In the rows, 128 means zero.
Each named move below is a turn or a mirror, shown by a few rows before and after it. Which moves, in which order, take the first row of each later pair to the second? The first pair is answered.
K544 (before -> after):
[124 100 143 119 169 126 167 104 123 138 119 129 168 113 127 144 127 176
 108 113 146 110  87 118  98  92] -> [133 103 132 126 160 127 171 108 125 116  87 110 162 112 122 136 124 159
 112 110 148 105 100 134  92  84]
[125 134 103 113 106 140 101 172 146 121 144 138 136 144 162 109 119 143
 143 144 121 130  97 115 144 115] -> [130 137  97 118  98 140 105 174 148 104 120 123 134 145 157 104 116 131
 146 141 125 129 105 127 138 109]
[127 100 143 165 149 121 127 108 110 117 134 104 152 127 153 112 127 185
 125 143 123 119 110 154 119 147] -> [131 103 138 168 145 121 130 112 112 103 116  93 151 124 146 108 126 174
 128 140 127 117 118 160 114 141]
K466 (before -> after):
[119 113 115 175 116 158 102 110 136 115 100 141 109 107  76  86 161 117
 149 138 133 140 173 150 113 171] -> [107 123 109 171 120 159  84 132 150 138 117 132 124 114  87  70 153 110
 148 152 138 158 158 150 141 164]
[124 119 140 116 122 116 142  89 105  98 131 144 106 111 123 153 140 158
 108 108 129 119 147  91  99 132] -> [ 97 144 130 104 124 117 100 143 132 154 164 123 140 126 148 116 122 145
 104 138 137 153 113  92 165 121]
[ 85  80 128 173 182 150 132 124 139 168 117 148 168 111  86 111 156 167
 121 125 135 158 137 150  99 158] -> [ 84  81 127 172 183 150 130 129 139 169 120 144 171 112  86 111 155 166
 122 128 135 157 135 149 103 158]
[123 125 139 120 155 123 114 115 143 139 172 151 127 119 134 146 111 143
 130 123 120 115 123 117 115 125] -> [122 125 139 119 154 124 116 117 144 137 172 151 126 119 135 148 111 144
 129 124 119 115 124 117 114 125]
K184 (before -> after):
[138 135 119 138 109 139 120 128 123 106  98 109 101 122 115 117 132 113
 143 122 130 122 149 145 124 143] -> [138 132 123 137 108 139 121 128 118 107 103 114  96 120 114 120 133 116
 144 120 127 123 151 142 121 147]
[ 85 128 101 161 181 131 146 121 107 146  99 125 176 116  96 129 117 133
 101 143 150 148 105 171 101 122] -> [ 86 121 109 162 182 132 151 102  96 145 110 149 159 114  88 146 129 145
 102 135 142 142 113 159  85 145]
[138 120 143 134 183 125 152 113 136 133 122 109 146 100 127 129  99 148
  98 145  98 107 116 130 103 109] -> [136 121 152 138 177 132 145 102 127 142 143 138 124 100 125 141 109 157
 104 142  91 106 125 117  99 135]
[137 130 129 134 120 130 130 123 116 122 116 137 107 133 128 138 125 125
 126 123 127 119 143 117 127 126] -> [133 133 129 132 116 132 123 131 119 129 122 139 104 136 134 134 125 122
 125 128 124 125 144 115 136 130]
K562 (before -> after):
[134 138 142 133 151 128 129 147  86 134 140  90 122  85 117 144 153 137
 116 138 119 126 130 119 127 135] -> [138 150 142 136 134 128 123 153  87 127 136  86 109  91 123 145 151 122
 121 139 116 124 138 121 132 135]
[165 106 147 135 148 104 163 123 123 152 167 132 159 159 138 106 107 157
  91 144 138  97  68 104 146 126] -> [178 150 138 144  87 107 142 149 131 131 144 112 106 180 155  94  95  97
 109 147 132  96  99 115 167 132]
[145 156 134 122  95 122 130 138 135 124 132 124 103 140 152 130 132 109
 136 140 123 131 133 124 135 123] -> [123 122 124 127 148 124 135 142 150 143 128 117 154 123 125 105 141 139
 126 147 138 154 112 134 131 117]
[131 127 143 114 114 137 152 122 144 122 146 121 155 129 137 148 107 126
 128 133 130 121 108 113 135  90] -> [131 139 136 119 101 139 141 136 154 120 132 108 146 132 138 133 105 107
 133 136 131 125 117 121 144  91]

Between the rows of a pair lie two moves.
[130  99 140 123 160 130 156  84 122 119 138 154 135 116 117 141 143 157
 131 126 127 129 140 128  79 139] -> [130 155 147 105 103 128 119 116 128 150 180 149 112 148 169 144 116 119
 134 145 117 129 129 110 133 142]  K466 then K562
[133 141 149 166 136 131 200 128 105 114  97  98 130  90  93 181 130 127
 119  92 109 109 161 107  93 112] -> [102 171 133 158 135 132 150 193 142 176 125  66 169 108 123 134 108 106
 116 131 120 147 125 115 169  98]  K466 then K544
[140 138 121 127 114 133 164 132 130  93 127 132 110 104 107 137 135 106
 120 112 120 109 114 155  98 154] -> [125 154 111 128 107 141 137 158 144 119 142 129 106 112 112 115 135  95
 128 127 122 130 114 158 127 168]  K544 then K562
[137 117 152 127 133 154 148 103 121 110 126 157 133 112 139 161 135 148
 125 115 112 125 149 113 117 123] -> [114 139 129 139 123 168 109 147 150 138 121 139 129 120 136 117 133 118
 139 135 118 161 155 130 160 137]  K184 then K562
[152 111 155  97 127 166 134  73  88 144 188 111 127 138  80 150 126 186
 145 143 128 110 125 100 118 178] -> [138 144 133  92 117 163 103 130 121 169 177  55 160 153 105 102  96 146
 142 173 144 138 103 122 178 144]  K184 then K184
[120  94  94 111 151 103 160 117 137 123 111 139 156 135  99 144 139 141
 120 121  95 124 120  94 103 120] -> [122 138  85 119  96 116 126 143 144 128 113 141  96 153 112 133 138  96
 139 128  85 135 151  96 128 150]  K184 then K562
[ 93 108 124 111 135 144  94 107 152 146 125 124 120 131 123 127 103 151
 117 138 108 162 137 127 128 140] -> [ 98 109 125 110 129 147  95 105 148 141 122 132 109 131 121 133 106 148
 118 137 104 162 146 126 124 149]  K466 then K184
[136 118 154 170 116  78 139  90  97  93 176 185 134 130 135 143 135 151
 136 112 133 153  91 103  85 120] -> [138 150 119 190  84  87 122 134 124  63 109 130 114 137 122  88 125  84
 153 120 145 171 120 144 106 111]  K562 then K184
[ 99 146  94 135 121 148  96 152 121  94 111 141  80  96 142 100 142  55
 118  82 152 121 157 153 114 143] -> [113 146 118 121 114 138 111 120  96  91 138 170  68  98 158 143 141  76
 109  71 141  93 152 127  94 145]  K562 then K562
[151 133 128 103 130  70 156 138 103  96  62 109 154 117  97 117 110 100
 138 110 119  95 108 135 147  89] -> [137 115 151  86 157  69 152 120  91 140 132 153 173 118 109 144 120 148
 127 113 109  95  80 103 150 106]  K562 then K544
[152 144 128 138 110 136 118 147 120 109 147 122 111 149 144 125 133 132
 112 143 125  77 144 107 117 145] -> [144 123 132 136 137 134 126 136 117 115 156 132 132 139 137 132 139 161
 104 142 129  76 130 100 108 141]  K562 then K562
[127 135 116 109 132 121 110 134 149 167 159 175 116 109 123 110 127 130
 109 125 125 131 109 141 105 151] -> [142 135 104 121 120 120 126 132 150 123 104 149 101 103 106 101 127 107
 116 115 132 123 133 162  84 139]  K544 then K184
[141 149 132 105  95 127 128 150 129 132 124  86 145 136 156 128 105 102
 119 145 120 135 130 123 156 105] -> [146 102 142 107 139 123 167 107 109 114 116 108 165 112 127 154 123 149
 113 124 122 123 128 120 107 104]  K562 then K466
[114  95 125 120 195 127 188  72 135 116 142 152 159 106 130 138 144 130
 132 104 134 162 147 136 112 134] -> [118 155 121 126 119 140 144 100 139 124 157 157  85 134 157 131 141  71
 155 111 118 167 181 132 148 169]  K184 then K562
[169 116 150 109 131 103 161 107 116 100 122 128 146 135 130 151 135 144
 101 122 126  95 118 119  98 116] -> [157 121 144 104 143  99 148 130 131 123 133 111 182 137 141 131 123 143
  93 138 134 112  94 122 127 102]  K466 then K184
